In the rows, zero is written as 128.
Rotation paths and how fast each direction turns (degrees per step):
Each turn is a multiple of 5 degrees from 10 to 175, or 0.
Each row of a path follows its step; steps can be skipped.

step 4: [133 138 129 138 120 128 131 140 125 137 129 123 127 119 129 121 140 115
 125 123 126 125 133 123 128 127 130 123 123 137 123 124 124 125 135 136
 132 118 129 123 133 126 135 122 126 126 126 129 124 138 127 121 120 133
 128 121 126 132 118 130 118 128 135 134 125 133 125 131 124 132 132 129
 127 128 133 136 132 134 138 128]
step 6: [127 125 123 127 133 137 131 126 123 126 128 135 122 131 132 124 122 136
 131 127 122 121 133 127 144 133 132 140 128 132 128 140 125 134 124 132
 136 134 117 123 130 122 130 123 126 129 145 130 130 135 124 123 124 124
 129 135 127 123 137 131 130 128 127 129 129 130 135 121 132 113 127 128
 134 129 127 118 127 123 131 127]
step 12: [124 127 134 125 121 129 123 142 123 125 124 131 130 128 121 135 133 129
 136 135 127 130 130 130 135 138 131 132 136 124 133 134 121 126 130 119
 123 137 133 134 128 135 133 134 126 131 126 127 128 129 130 117 125 133
 131 125 115 137 133 142 123 124 115 135 127 122 132 135 132 127 126 122
 131 127 124 132 131 124 131 119]
step 22: [126 134 124 128 130 131 130 120 121 130 125 120 121 118 128 128 131 123
 132 121 115 132 126 120 138 134 138 121 120 129 133 134 129 136 126 130
 124 131 125 140 120 128 133 135 121 138 133 128 130 129 120 122 138 131
 129 130 132 129 139 130 129 140 134 137 131 128 129 122 135 129 124 136
 125 123 118 130 126 129 130 127]
step 24: [127 115 133 130 137 128 117 133 131 119 147 130 132 125 123 130 116 120
 134 131 124 131 128 124 124 132 125 132 127 125 129 131 122 131 124 130
 131 124 130 120 126 133 133 124 131 129 130 144 125 130 126 139 125 122
 124 127 127 125 127 128 125 127 130 117 121 139 120 139 123 131 131 126
 128 125 119 126 131 121 123 127]
step 25: [132 132 132 127 128 123 120 117 140 126 133 135 126 138 133 123 127 125
 128 128 126 128 136 120 136 131 137 130 129 130 138 123 128 135 121 131
 127 127 126 121 126 121 132 126 138 124 127 131 124 128 123 140 125 122
 125 125 130 127 121 132 124 126 130 125 124 118 124 134 125 128 138 118
 124 127 117 124 130 142 132 140]
step 34: [128 132 136 129 123 122 131 129 131 135 133 125 122 128 133 121 129 117
 129 128 134 131 134 120 116 117 127 114 128 133 116 122 127 135 141 130
 128 124 131 131 122 130 133 121 125 140 131 128 122 121 129 128 125 127
 127 123 130 130 125 132 132 128 126 131 127 136 113 134 128 130 128 126
 127 136 133 133 131 135 123 119]
step 37: [125 139 124 126 130 125 132 127 126 138 124 135 128 136 137 138 113 137
 140 128 137 134 125 128 133 134 123 130 130 139 122 122 135 124 130 132
 128 129 122 132 125 113 131 126 132 126 132 131 128 131 128 125 129 128
 133 128 125 138 130 122 125 132 129 136 133 130 133 126 124 123 118 120
 125 124 125 122 129 120 120 132]
step 38: [124 135 129 114 124 135 124 127 125 138 126 124 130 133 132 128 136 115
 127 124 136 134 127 129 131 132 127 122 135 121 121 137 122 121 128 132
 125 130 117 137 128 120 128 144 126 129 135 130 124 131 133 127 127 139
 130 125 127 135 136 126 130 122 120 132 134 130 130 126 119 128 122 136
 129 125 120 126 127 126 121 132]
[128 129 127 127 127 128 128 128 127 130 129 128 128 129 128 128 129 129
 125 129 128 130 128 128 128 131 127 130 128 128 124 130 129 128 128 128
 129 128 129 127 127 126 128 129 126 128 129 128 127 128 126 124 128 126
 127 127 126 128 126 127 128 126 127 127 129 126 128 128 129 128 127 128
 130 128 130 129 129 126 130 127] : 10
[129 128 129 128 131 129 127 128 128 126 127 128 128 127 127 126 128 130
 127 129 128 127 128 127 128 131 126 129 128 125 127 127 126 127 128 128
 128 129 128 128 129 131 129 130 128 129 128 128 130 129 128 129 126 126
 129 128 128 126 127 130 130 128 127 129 128 131 128 128 129 127 126 126
 129 128 128 128 129 127 127 129] : 120
[129 129 126 128 127 129 126 127 128 130 129 129 127 129 129 129 127 129
 126 127 125 129 129 127 126 127 126 130 130 127 128 125 130 127 128 128
 127 128 128 131 129 127 127 127 129 126 129 127 127 127 129 129 130 130
 127 128 128 129 127 129 129 127 125 128 128 129 127 127 129 128 129 127
 128 129 128 129 128 126 127 129] : 40
[129 127 125 130 128 126 126 129 126 127 126 128 128 129 128 127 126 128
 127 129 128 128 128 126 128 127 129 129 126 127 127 127 127 128 128 129
 129 128 128 128 127 127 126 129 128 127 128 127 127 126 129 128 128 127
 128 127 128 127 130 126 128 127 128 128 127 129 125 128 127 129 125 129
 129 125 126 127 128 127 129 127] : 135

step 2: [133 127 136 134 133 131 123 130 124 125 127 126 135 131 133 131 133 126
 124 133 128 122 130 129 127 132 126 115 120 131 129 129 120 131 121 128
 116 125 130 131 123 125 132 128 118 134 122 130 139 132 126 122 126 118
 120 122 142 141 128 132 127 130 135 126 133 127 119 123 130 131 138 125
 134 124 125 125 127 128 133 127]
step 3: [132 131 135 124 131 133 118 121 128 134 136 126 128 126 135 132 136 124
 126 130 121 121 140 130 124 138 142 128 130 124 129 132 124 132 116 132
 131 128 127 134 129 137 127 128 122 127 127 127 133 126 127 124 132 125
 134 128 138 133 122 137 131 128 126 127 129 126 112 126 130 128 124 133
 137 121 130 121 122 126 129 132]
step 12: [131 131 133 122 128 126 121 131 121 132 134 126 130 124 138 120 127 122
 129 117 124 123 138 127 128 123 136 124 129 128 118 123 116 132 131 134
 125 125 130 132 128 135 122 131 123 125 127 124 124 130 122 125 139 127
 139 133 139 140 132 137 123 123 128 131 127 136 128 127 127 135 122 129
 133 132 130 134 124 127 131 131]
step 14: [118 128 128 132 132 122 135 127 127 128 127 131 128 134 138 129 130 122
 128 134 126 127 131 134 122 128 129 122 121 126 124 126 122 137 123 134
 126 126 131 128 116 129 133 122 126 135 135 129 130 124 130 127 130 116
 119 121 141 128 118 126 135 120 133 123 137 128 119 129 123 136 135 134
 136 132 123 128 129 129 135 128]
step 23: [129 127 124 133 135 128 127 123 123 125 119 118 125 131 141 124 126 126
 128 124 121 132 134 128 116 127 125 122 120 123 123 133 128 133 123 143
 128 125 132 125 122 128 132 123 120 126 124 129 135 131 122 132 132 129
 125 124 131 136 133 128 136 121 129 125 133 133 128 130 133 132 136 122
 135 139 132 120 125 128 129 136]
step 26: [123 132 138 129 125 133 132 123 128 127 129 128 130 123 138 132 138 128
 129 119 123 127 128 135 128 120 134 128 135 137 129 134 131 132 127 142
 121 129 132 132 122 131 131 116 122 134 131 128 126 131 123 130 128 118
 128 123 138 127 118 126 131 124 131 124 129 128 118 133 126 132 134 125
 135 137 131 131 126 123 138 125]
step 28: [127 128 125 128 132 127 125 128 129 136 138 124 128 131 142 120 122 130
 127 125 125 125 136 136 121 142 137 125 123 121 123 127 127 127 129 134
 120 125 129 127 135 122 129 127 131 119 124 124 143 135 127 126 128 126
 129 137 137 138 129 132 134 130 132 130 129 131 121 129 123 123 131 129
 136 132 131 125 125 124 128 130]
step 29: [117 138 137 124 134 130 136 127 124 123 134 123 131 132 134 127 127 127
 131 128 125 125 138 127 127 135 135 125 131 133 121 124 120 135 131 130
 124 124 129 119 124 132 133 126 125 127 129 120 135 136 131 124 135 119
 129 135 143 139 125 129 119 129 126 126 137 129 122 128 132 128 129 130
 122 129 123 132 126 123 139 128]
step 37: [124 134 129 125 135 125 129 122 131 127 131 117 135 129 131 129 124 129
 127 128 138 125 147 135 129 133 133 119 133 126 114 130 126 132 131 126
 125 130 140 136 131 125 131 126 130 129 124 126 125 126 125 128 130 123
 130 131 134 144 130 127 129 129 133 131 131 130 121 127 126 133 127 129
 135 135 125 135 125 130 140 123]
[126 129 127 129 128 128 128 128 127 129 130 128 130 129 127 128 126 128
 128 129 126 127 125 128 127 127 128 130 131 129 128 129 129 128 129 130
 125 129 127 127 126 129 128 129 127 127 130 130 128 128 129 128 130 129
 125 129 127 128 126 127 128 129 129 128 128 127 127 130 128 127 128 127
 129 131 128 127 127 127 125 128] : 145
[125 127 129 127 129 127 128 130 128 129 129 126 127 128 128 128 126 126
 128 127 126 127 128 127 128 129 127 130 129 126 126 128 128 127 130 125
 127 129 129 128 129 129 128 129 128 127 128 127 129 128 127 127 126 127
 130 128 128 129 126 128 127 128 130 129 127 128 131 130 129 130 129 127
 128 128 129 127 128 127 131 125] : 90
[128 129 127 131 130 129 129 130 126 127 128 127 128 129 130 130 129 128
 128 128 127 127 128 127 127 129 127 128 127 129 129 128 128 130 129 131
 126 127 128 128 128 129 126 127 129 127 127 127 126 128 128 128 129 128
 126 126 128 127 128 129 128 127 128 127 127 127 128 129 128 129 130 127
 125 125 129 128 128 127 131 127] : 120
[126 128 128 128 129 128 127 129 129 127 127 130 129 128 128 126 128 125
 128 130 127 128 131 128 128 126 128 128 126 127 127 127 128 128 127 126
 127 127 129 127 125 131 129 129 129 127 129 126 127 126 127 131 131 128
 128 128 128 128 129 128 126 128 128 128 128 127 129 127 130 127 127 128
 127 128 126 129 128 129 128 130] : 170
